Each path below is one point turned by a fixed rotation once a step. After each direction that follows a path, write how fast that rotation turns it, in degrees each step (0 if it stays still).
Each turn is a multiple of 5 degrees from 10 to 175, or 0.
path 1
[  5   0   1   9   2  11   3  -1 -26  10  -6  -9 -12   5  -2  -7]
[ 17  -1 -13   9   5   7   9   1   1  -3  12  -4   8  19   4   3]
[ -6  18   2   3   5   5   5  -7 -14  13  -1  -1  -3  10  16 -11]
[ 15   1  -5  10   2   9  -6  -8  -4   8   6 -19  -3  14  -8   9]
[ 12   4  -5   6  13   8  10  -1 -16   3  -4  12   1  11   3 -14]
[  1   3  -7   1  -7   7   2   2 -12   7  17 -17   2  15  13   5]
[ 12  17  -4  18  12   5   6 -10   1   7  -9  -4  -9   7   2  -4]
[  3   0   3  -2   8  14  -4  -5 -19   8  13  -4   8  18  -7   0]
[ 15   0 -14  12  -4   1   7  -1 -11   4  -9  -6  -7  12  15  -7]
[ 5 18 -5  3 17  6  5 -5 -3  5 20 -6  3  8  4  3]
[  4   3  10  11  -3  12   4  -2 -13  13 -11 -12  -6  15  -1  -9]
[ 13  -3 -18   9   8   7  -1 -12  -7  -2   9   3   7  17   2   7]
[  7  15  -1  -4   7  -1   4   3 -16  15   1  -8  -5   7  12 -15]
[  8   3  -5  17   2  16   7  -5  -5   2  10 -16  -5   8  -3  11]
[ 6  2  4 -1 -1 -4  1  5  4  3 -9 -1 -1  3  1 -9] | 175
[ 7  0 -6  6  4 -1  2 -3  8 -5 -2  4  0  0 -1  3] | 145
path 2
[  0  -4 -14  21   0   6  17  -4   2  -1   5  -3   7  -2  -9  10]
[ -2  12  -7   6   9  15  -4   0  19 -16   1  -9  -6   1  -3   0]
[  8  -9  -8   1   2  20  18  -4  -1  -8   6   6  -1 -10  -7   9]
[ -7  11 -14  18   2  -1  11  -8  13  -8   3 -12  -2   2  -3   3]
[  9   1  -4   4   6  27  -3   7   8 -13   5  -1   0   1  -8   6]
[ -6  -2  -9   8   5   5  22 -10   9  -6   1   1  -7 -14  -4   5]
[  6  11 -11  12  -3  13   3  -3   6 -14  11 -13   6  12  -2   4]
[  0  -5  -8   9  12  19   4   4  11  -4  -4   7  -7 -11 -11   7]
[  0   6  -7  -1   1   6  18 -13   5 -19   9 -12  -2  -4   3   1]
[  6   1 -15  20  -1  17   1   2   7   0   4   0   5   5 -12  11]
[ -5   5  -5   0  16  11   7  -2  15 -17   0  -4 -12 -12  -4   1]
[  8  -1 -10   6  -7  18  20  -9   0  -8  10  -2   9   2  -3   7]
[ -4   7 -16  22   8   5  -3  -2  15  -7  -1  -6  -8  -3  -8   5]
[  8   2   0  -8   7  22  13   2   6 -17   7  -2  -1  -3  -4   3]
[-5 -1 -1  1 -1 -3 10 -1 -3 -2 -1 -2 10  2  4 -2] | 130
path 3
[ 12  -1 -16   8  -9   9 -19  -1   3  -4  -6   1   4  16  -8  -2]
[  4   3 -10  11  -6   7 -13   0  -8   3   8  11  19   9  -5  14]
[ -4   9  -8  14 -10  -7 -11  -3   2   3  12  13  -3  -2 -19   8]
[ 17  11 -11   3  -8 -13   1  -1  -2  16   3   1   1  -3 -17   5]
[ 19   1  -4  -8 -13   6  -6  15   2   4   0   3  -4  -5 -18   8]
[ 12   3  11  -2 -13   2 -11  13  -6  15   4  11  -4   6   4  14]
[ 13   0   1   9 -16  -2 -10  -1   1   3   2  13 -21  11   4  -2]
[ 22   1 -11   4 -17   1   1  -9   2   4  -1  14   6  15   6  -5]
[  4  -2 -12   5 -18   3   1   8   4 -11   2  22  10   8  -6   5]
[ -6   7  -3   7 -13 -20  -3   7   3   7  -1  16  10  10  -5  10]
[  5   1 -15   8  -9 -18  -7   9   3   3 -12  -1  -7   9 -17   3]
[ 15  -1  -9  -3  -5   1 -16   8   0  10  -9  -6  11  13 -12   9]
[  4   0  -6   7  -4  12 -22   9  -6   1   7   5  -3   9  -9  18]
[  5  13  -3  10  -8  -1 -16 -12  -3  15  12   8  -5   9  -3   8]
[ 4 -8  7  6  1  3 -7  2 -3  2 -1 -5 -1  4  2 -3] | 60
[-3 -3 -2  1 -2  4 -3  2  5 -9  0  1 -9 -2 -6 -3] | 175
path 4
[-20   2   7  -3  11 -10  -8   0  13  12  -1   7  -8  18   3  10]
[-22  -5  -8  -4   6  -4  -9  -3  16   6   4 -11   1  15   5  10]
[ -6   2  -5   0   2  -7 -14  -8  16   6  23  -7  -1  11  -2  14]
[-13   6   6  -5   8  -5   0 -15  15   2  17   6   5   7 -10  15]
[ -6  -9  -3  -9   8   0   2 -15  15  10   4   8   4  18 -14   9]
[-6 -4  6 -3  9 -6 -9 -1 13 19  1 12 -7 20 -2  9]
[-25   0   0  -1  10  -9  -4   2  15  13  -1   0   1  13   6   9]
[-12  -4 -13   0   4 -10 -10  -3  17   9  13 -13   1  16   1   9]
[ -9  10   2  -1   5 -11 -10 -12  13   1  19  -2  -5  11  -6  13]
[-15   0   2 -12   8   1   0 -19  14  -1   9   5   2  13 -12  15]
[ -2 -12   1  -8   5   4  -8  -9  15  15   5   9  -2  19  -7  12]
[-15  -3   8   0   9  -8  -6   2  14  19   4  12   0  13   3  12]
[-19  -5  -8   1   9 -13  -1   0  17  12   4  -6   8  15   1   7]
[ -7   5  -8   2   5 -17 -11  -6  13   7  15  -8  -6  18  -5   8]
[ 0 -2  0  4  3 -6  4  6  0  7 -8  5  2  4  0 -4] | 60
[ 1  0  2 -6  2  4  0 -5 -4 -3 -7  5 -8  6 -3 -1] | 70
path 5
[ -5   1  -4  14   6   4   0   3   1  -4   0 -12  17  26   3   6]
[  4  -1  -2  -3 -15   2  -5 -10   5   3  -2 -23   5  21  -8 -10]
[ -5 -11  -1   1  -8  12   2   5  12 -14  -9 -12   0  14 -16  11]
[  2  -7   9   3   4   7   3   6  15  -2   0 -23  13  12  10  -3]
[ 10 -13  11  -5 -10  -2  -3  -1  -1 -14 -14 -19  -5  12   1 -11]
[-12  -7   6  10   5   0   3   6  -5 -20 -11 -22   1   5  -3  11]
[-11   0  10  -9   1  -6   5  -6   0   3  -5 -29  11   4   8  -5]
[-13 -15   1 -18  -5   2   5  -3  -3 -10 -22  -9  -1   7  -3  -1]
[-20  -7   2   8   8   5  13   3  -1  -8 -12  -6  13  13  13   0]
[ -9   4   6  -5  -5  -3   3 -10  -8   5  -8 -11   2  24   9 -15]
[-21  -2  -7   0  -6  10   3  -2  -5  -8 -13  -8 -11  18 -10   1]
[-20   7   4   7   1  12  11   2  16   6   0 -16   5  14   4  -4]
[ -1   0  10 -13  -7  10   1   0  10   0 -11  -8 -13  18   4 -16]
[-11  -1   1  14   4  12   1  12   7 -18 -13  -9 -14   9   3  -5]
[ 4  2  0  5 -4  7 -1  3  7  2  6  0 -5  6 -4 -1] | 35
[ 6 -4  3  4  3 -1  0  3 -2 -4 -3  7  0  5  8 -5] | 80
[ 4 -3 -7 -8 -1  3 -6 -2 -4  1  0 -3 -3  0  2 -7] | 130
[ 2  0 -4 -3  3 -7  8  8 -2  1  5  0 -2  0 -5 -4] | 0
path 6
[ -4   1   9  -6 -19  -6  -2  -4   4  -4 -16   2  19  -6  10   0]
[ -7   8   5  -1 -13  -6   1   8 -13   0 -12   0  19  -2  14   1]
[ -3  -1  12  -4 -10 -12  -8   3  -6  -6  -9  -7  12  10  19  -2]
[ -7   2  10 -21  -7  -2  -3  -5  -4  -1 -12  -2  14   3  18  -1]
[ 0 11  6 -8 -4 -9  4  4 -7  9 -8 -5  9 -2 26 -4]
[ -7   6  15  -6  -7 -18   0   0   9  -2  -5   0   7   1  20  -3]
[-16   9   7 -13 -10  -6   4   0  -5  -2  -4  12   7  -1  19  -1]
[ -4   8   3  -1 -14  -9  -1   3  -8   2  -6   8  -3   4  27  -7]
[ -1   0   7  -7 -20  -8  -4  -8   9  -3 -12   7   3  -1  19  -5]
[ -5  10   1  -5 -19  -3   4   0  -4   3 -14   9  13 -10  14  -2]
[ -4   5   7   9 -19 -13  -4   7  -5  -4 -12   0  11   3  16  -3]
[ -9  -3   9  -9 -17  -4  -8  -3  -4 -10 -13   2  16   6  12   0]
[ -1   5   3 -10 -11  -1  -3   2 -16   5 -13  -4  14   2  19  -2]
[  4   4  13  -4  -8 -14  -4   2   1   2 -12 -12  12   3  21  -3]
[-4  4 -4 -6  1  7  4 -1 -7  3 -1  5  4 -5 -2  2] | 130
[ 2  6  5 -2 -4  9  1  6  3 -6  3 -3 -3  0  1  2] | 0
path 7
[ -1  -1 -26   1   3 -15 -12 -11   2 -15   1   3 -10  -3   4   1]
[ 16   3 -13  -5 -10   0 -18 -11  -9   7  13  -6  -4   8 -12   3]
[ -1  -5 -26   6  -5  -7  11 -13  -6   6   8  14  -3  10  -2  -1]
[  4 -11 -22 -10   8   6  -7 -10  -9   2  -7  -5   0   0 -18  -8]
[  9  -5 -18  -9   7  -2   2   2 -15   9  -1   7 -14  10   2  20]
[ -4  -1 -26  -7   6 -18  -9  -8   1 -13  -2  -6  -6   1  -2   3]
[ 18   1 -14  -3  -9  -1 -20 -13 -13   3   9  -2  -7   1  -1   8]
[  1  -1 -26   7  -6 -13   5  -8   1   3  13  12  -2  14  -8  -1]
[  7 -13 -23  -7   0   8  -3 -18  -9   6  -5  -6   2  -2  -9  -9]
[  7  -6 -20  -6  11   3   2   3 -10   6   1  15 -16  13  -5  11]
[ -6  -1 -25 -15   4 -16  -2  -8  -4  -6  -6 -13  -6   3  -3   5]
[ 16   0 -15   1  -3  -2 -20 -10 -14  -4   4   6 -11  -3   3  11]
[  4   1 -21   2  -6 -18  -4  -5   2   4  15   2   0  14 -14   3]
[  9 -13 -25   1  -5   6  -2 -20  -8   9   0  -1   2  -3   1  -7]
[ 3 -2  0  1  2  7 -9 -3 -2 -5 -4  0  0 -7 -1 -5] | 140
[-5 -1  0 -4  3  7  7  1 -6  1 -7  3 -2  3 -4 -3] | 65
path 8
[ -5   4  -5   8  -1   5   7 -16 -18  -7   6  15   6  16   4  12]
[-14   0   0   2  -2  -1   0   3 -12 -16  16  16  -5   7 -16   4]
[  0   5   7   3   7  12   5 -12 -10 -15   3  15  11  20  -3   3]
[-12   1  -6   4 -12  -7   4  -3 -19 -13   7  22   1   7  -2   4]
[ -6   3   3   7   8  13   2  -9 -11 -12  17   8  -3  16 -13   9]
[ -7   4   3  -2  -3  -1   5   1 -12 -19   0  26  10  12  -6  -5]
[ -6   3  -6  10  -4   7   4 -17 -19  -7  10  11  -1  16  -1  14]
[-12   0   1   1   7  -1   2   6 -12 -18  15  19   0   8 -15   0]
[  1   5   5   5  -2  12   5 -14 -12 -14   0  14  10  20  -1   4]
[-14  -1  -8   3  -4  -7   4  -2 -19 -11  13  20   1   6  -4   8]
[ -3   3   7   5   5  14   1  -9  -8 -17  12   9  -2  18 -14   6]
[ -8   3  -1   0  -1  -3   6  -2 -16 -15   1  27  13  11   1  -2]
[ -8   1  -5  10  -8   8   3 -14 -16 -10  12   8  -6  14  -8  13]
[-10   1   4   0  12   1   3   6 -12 -17  12  21   7  11 -11   0]
[ 0  0 -6  2 -8 -4  2 -5 -5  4 -4  2  2 -1  8  3] | 125
path 9
[ -2   2   1 -18   2  -4  -4   8  -5 -11   9  20  -1  -2  14  -9]
[  7   9  -4  -9  -1 -12   8  -7 -10 -16  14   8  -4  -2   6 -14]
[-11   0   0 -18   8  -3   3  -9 -10  -6   9   1  -6  -2  17 -14]
[  3  12   2 -12   0   6   2 -18  -4  -6   7   8  -7   9   6 -20]
[ -5   8   2 -10   8   8  -6   2  -7  -2  16  10 -16  10  11 -10]
[  2   5   1 -13  -1   1 -10  -2  -2 -12  15  20  -4  -1  -4 -15]
[ -2  13 -10 -13  10 -10  -3   3  -4 -14  13   4 -12  -6   6 -10]
[ -2   7  -2 -23   1  -3  -1  -6  -2 -12  -1  12   2  -7  13 -15]
[  6  16  -3 -10   2  -5  10  -5 -10  -8   7   5  -8   8  17 -11]
[ -6  -5   8 -15   3   3   2  -6 -12  -4  15  13  -3   8  15 -13]
[  2   8  -1  -6   2  -2   0 -13  -9  -9  20   7 -12   5  -3 -18]
[-12   4  -3 -18  11   4 -12  -4  -2  -6  11   6 -13  -2   6 -14]
[  6  18  -4 -15  -1   2  -6  -5   4 -12   3  15  -6   1   2 -16]
[  0  11  -2 -15   7  -5   0  12  -7 -10   9  11  -9   2  19  -7]
[-2 -7  0  3  0 -6  0  0 -4 -4  9  1  0 -5 -6  0] | 80
[-3 -5 -1  1 -6 -2  1 -1  8 -8 -1 -1 -6  5  3  2] | 0
[-5  1 -2  1  7 -1  0  7 -3  2  3 -6 -6  1  6  4] | 160
[ -1   3  -2   1   2   5 -10   4   5   0   2   3  -5   0  -8   0] | 55
path 10
[ -7  -6   8  -1  13  -4  -8   4   7 -10   0  22  16  -4  15  -2]
[-9 -3  0  4  3 -6 -4 15 15  2  2 18 15 -3 19  4]
[-13  -3 -13  11   4  -1  -4   2   8   4   9  14  17   2  20  -3]
[ -2   6  -6  14   4   4 -15  -3   4   3   9   8  25   0  15   1]
[ -3   8  -6  13  -6   8 -20   1   6  -1  -2  13  19 -11   8  -5]
[ -8   4  -1   4   2   9 -13  -7  10  -7   3  21  13 -11   4 -13]
[-7  5 10 -3  1  3 -9  4 20 -5 11 16 15 -9  6 -7]
[-13   1  -7  -1  -8  -2  -8  10  18  -7  15  12   7  -5  12  -9]
[-10   2  -8   0   2  -2 -15   1   6 -10  22   5  11   0  18  -5]
[  0   9  -6   2   0  -1 -25   5   3 -10  11   5  10  -7  18   5]
[ -5   8 -11   2   2   2 -20   0   2  -8   0  18   0 -13  19  -1]
[ -4  11   0  -2  14   2 -10  -6  10   0   7  19   3 -14  18   0]
[ -5  16  -2   1   1  -3  -5   5  18  11  11  15   5 -15  15   1]
[-10  11 -12   8  -3  -2  -5  -5  10   8  20   9   4 -10  12  -8]
[-2 -8  1  4  0  3  1  3  1 -2 -6  3 10  6  0  0] | 10
[-5 -2  1 -3  0 -3  9  4  8  5  6  1 -1  2  2 -1] | 65
path 11
[-15   7  -7  -8  -2 -11 -12   3 -16   5   0   0  -1 -25   6  11]
[ -1 -10 -14  -5   5 -29   1   3 -15  -5  -3  -7  -6 -11  -1  -3]
[ -2 -21 -17 -11 -16  -8  -2  -3 -15  -8   5   1   7  -7  12   6]
[  5 -18 -10  10 -14 -13 -11  10 -17   9  -2   0   4   2  -9  11]
[ 11   2  -2   8 -13   0  -1   8 -28   9  -1  -7  12 -14   9   2]
[  0   7 -15   4   4 -14 -15   2 -22  13   8   0  11   3   1 -13]
[ 13  -1  -7  -6   2   0 -14  -7 -28 -14  12   0   2  -5  -2  -6]
[-14  -2  -7  -8  -2   1 -21   1 -20   2  12   5  -2  -9 -12  11]
[ -1  -1   1  -8  -2 -15   3   6 -23   1   1 -11 -11 -20 -13   5]
[-12  -2 -16 -18 -14 -19   2  -4 -12   7   6  -6   4 -13   5  -2]
[ 12 -13 -14  -5 -16 -26  -9  -5 -10  -5  -1  -6   0   1  -7   2]
[  7  -5  -8   1 -22  -3 -16   0 -15   1  -4   3   9 -13  12  16]
[  2   0 -10  15   4 -17 -16  12 -19  11  -9  -2   3  -8   2   4]
[  4  -3 -12   1   6  -5  -1   3 -29  -6   5  -2   8 -12  17  -9]
[ 7  9  1  3 -1 -1 -9 -4  1  2 -3  1  3  1  3 -1] | 55
path 12
[  0  -9  14  -3  -2  -4   6  -3 -10  11  -4  22  14 -16   5  -5]
[  6  -2   7  -9 -12  -2   8  -3  -8   5  -7  15  14  -9  21  -1]
[ -1  -5  -1 -15  -5   7  -4  -6  -8  -9  -5  16  19  -4  17   3]
[ -2 -14   8 -10   3  -2 -12  -5 -13 -10  -4  15  18  -6   5   4]
[  3 -11  21  -4   3 -16  -7  -2 -12  -4  -7   7  15  -2   9   5]
[ -3   1  20  -5   0 -12   3  -3  -5  -2  -5   2  21   7  18   8]
[-12   5  14  -6   2   0   6 -10  -7  -5   2   6  27   4   4   8]
[ -2   0  16  -7  -2  -2   7 -16 -15  -4  -1  11  18  -3 -10   4]
[  9   0  17  -7 -13  -8   6 -19 -15  -4  -9   8   8   5   0   4]
[  3   3   9  -9 -10  -1  -2 -17  -9  -9 -11   9   9  19  10   4]
[ -9  -1  11  -5   4   3  -9 -16  -8 -10  -8  14  10  20  -1   2]
[ -7  -7  20   3   7  -7  -6 -12  -8   2  -8  16   6  12  -7  -3]
[ -3   1  21   5  -3  -8   7 -11  -5  12 -10  15   4  13   4  -6]
[ -8   9  10  -1  -6   7  12 -13  -2   9  -7  20  12  11  11  -6]
[ 8 -2  6  2 -5 -8  2  1 -2  5 -3 -2 -5 -1  3 -1] | 95
[ 2 -1  1 -4  0 -4 -1  3 -2 -6  3 -6  8 -6  3  6] | 20
[ 7  5  0  3  7 -3  3 -1 -1 -6  3  9  1  1  3  0] | 0
[-1  6  1  0 -2  2 11 -1  0  6  3  0  4 -6 -3 -1] | 55
path 13
[ 11  -9   3  12 -18  -1   5 -12  -5   5  -4  10  -6  -7  -6  -8]
[  8  -8  -4  14 -14   2   4  -4 -15  11  -2   0  -1  -4 -13 -13]
[ 15  -5   2  12 -18   3   3 -13  -6   3  -2   8  -7  -9  -6  -8]
[ 11  -4  -6  12 -13   5   1  -2 -16  10  -3   1  -3  -6 -14 -14]
[ 16  -1   2  11 -17   6   2 -12  -5   1  -2   5  -8 -12 -10  -8]
[ 13  -3  -5   6 -12   6   1  -2 -15   8  -3   2  -5  -9 -18 -12]
[ 14   2   4   9 -16   9   4 -11  -3   1  -3   5 -10 -13 -14  -7]
[ 11  -2  -5   2 -11   9   3  -1 -14   7  -3   4  -5 -10 -20 -11]
[ 10   0   6   6 -15  11   7  -9  -2   0  -2   6  -9 -12 -17  -5]
[  6  -5  -1  -2 -11   8   6   0 -13   8  -3   7  -5  -9 -23  -9]
[  4  -2   9   5 -15  11  10  -9  -2   1  -3   7 -10 -10 -17  -5]
[  4  -9   0  -1 -11   6   9  -1 -11   9  -5  10  -5  -7 -22  -8]
[  1  -6  10   9 -16   9  12  -9  -2   4  -2   7  -8  -8 -17  -4]
[  2 -13   1   0 -13   2   9  -2 -12  10  -4  12  -5  -5 -17  -9]
[ 9  8 -4 -1  1  4 -6  1 -1 -3  1 -4 -1 -4 -1 -1] | 20
[-5  9 -1  2 -2 -7  0  1 -1 -5  7  4  5  3 -2  0] | 0
[ 6 -1  3 -4 -2 -3 -1 -7  5 -5  0  9 -3 -2  4  4] | 175
path 14
[ 22  -6  18   9   9  -6   1  -1  -2 -16 -12  -1   4   6  -4   5]
[ 14  -7  20  10  10  -1  -6  -2   4 -15  -7  -5   9  -3 -10   4]
[ 16  -5  21   8   5  10 -14   5   4 -13   0   0  12   2 -10   1]
[ 24  -1  15   7   5   9  -8   8   5 -12  -3   1   8  15  -5  -1]
[ 23  -1  10   8  11  -1  -1   1  12 -12  -8  -6   7  13  -4  -2]
[ 15  -5  11   6  16   4  -8  -2  19 -11  -7  -4  11   2 -10  -2]
[ 15  -4   9  -2  12  13 -15   4  15  -8  -2   5  12   5 -11  -3]
[22 -2  4 -4 11  9 -8  6 11 -8 -7 11  6 16 -6 -1]
[ 20  -5   2  -2  17  -2   1  -1  12 -11 -15   7   3  11  -5   1]
[ 12 -11   6  -2  20   0  -6  -6  12 -10 -14  10   7  -3 -11   2]
[ 12 -11  10  -7  13   9 -12   1   2 -10  -8  17   8   0 -13   4]
[ 21  -8   9  -4   9   3  -5   4  -4 -12 -11  18   3  10  -5   6]
[ 19  -8  12   3  12  -6   2  -2  -2 -15 -16   9   1   8  -5   7]
[ 13 -12  18   5  13  -3  -5  -4   0 -16 -13   5   6  -5  -9   7]
[ 1  1  8  8 -5 -1  0  2 -5 -3  4 -8  1 -1  1  1] | 25
[-2  0  2 -3 -4  9 -8  5 -3  2  6  5  3 -1 -3  0] | 90
path 15
[  0   4  -7  15  -5   4   4   7   2 -19  13   4   8  -5  16  -8]
[ -6  -6  -9   9  -4  -5   6   4   9 -28  -2   4   6   8   8  -8]
[ -4   0 -13   5 -13 -13  13  -8  12 -12  -1   9   0  14  -2  -3]
[  1   7 -12   8 -12 -13  16 -18  -4   0  11   5   4   5   5  -8]
[  5   6  -7  12  -4  -2  11 -10 -12  -8   4  -5   1   2  19 -16]
[  8   5  -9  13  -8   7   9   4   2 -16  -8   0  -8   6  18  -9]
[  2   6 -18  11 -13   6  11   6  14 -14   2  11   2   0   4  -1]
[ -5   1 -15  11  -7  -5   8  -5   5 -17  13  10  18  -1   0  -5]
[ -3  -2  -5  12  -3 -13   5 -14  -4 -19   4   3  10  15   7  -7]
[  2   4  -3   6 -12 -14  12  -9   3  -8   0   2 -11  17  15  -7]
[  5   8 -13   4 -15  -3  20  -3   3  -1   4   2  -9  -4  15 -14]
[  5   5 -20  11  -4   9  13  -1  -4 -12   1   0   7  -7   7 -15]
[  4   5 -13  19  -4   9   3  -3   0 -21  -5   6  10  10   6   0]
[ -1   5  -4  14 -13  -6   3  -1  12 -16  10  12   3  13  11   5]
[-2 -3  3 -5 -1 -2  1  8  5 -3  0 -1 -7 -2  7 -4] | 80
[  3   0   1   1   0   1  -1  -1   3  -2 -10   0  -6  10   0   4] | 100
[ 1  2 -2  5  1  9 -4  8  3 -5  0  3  4 -4  0  4] | 60
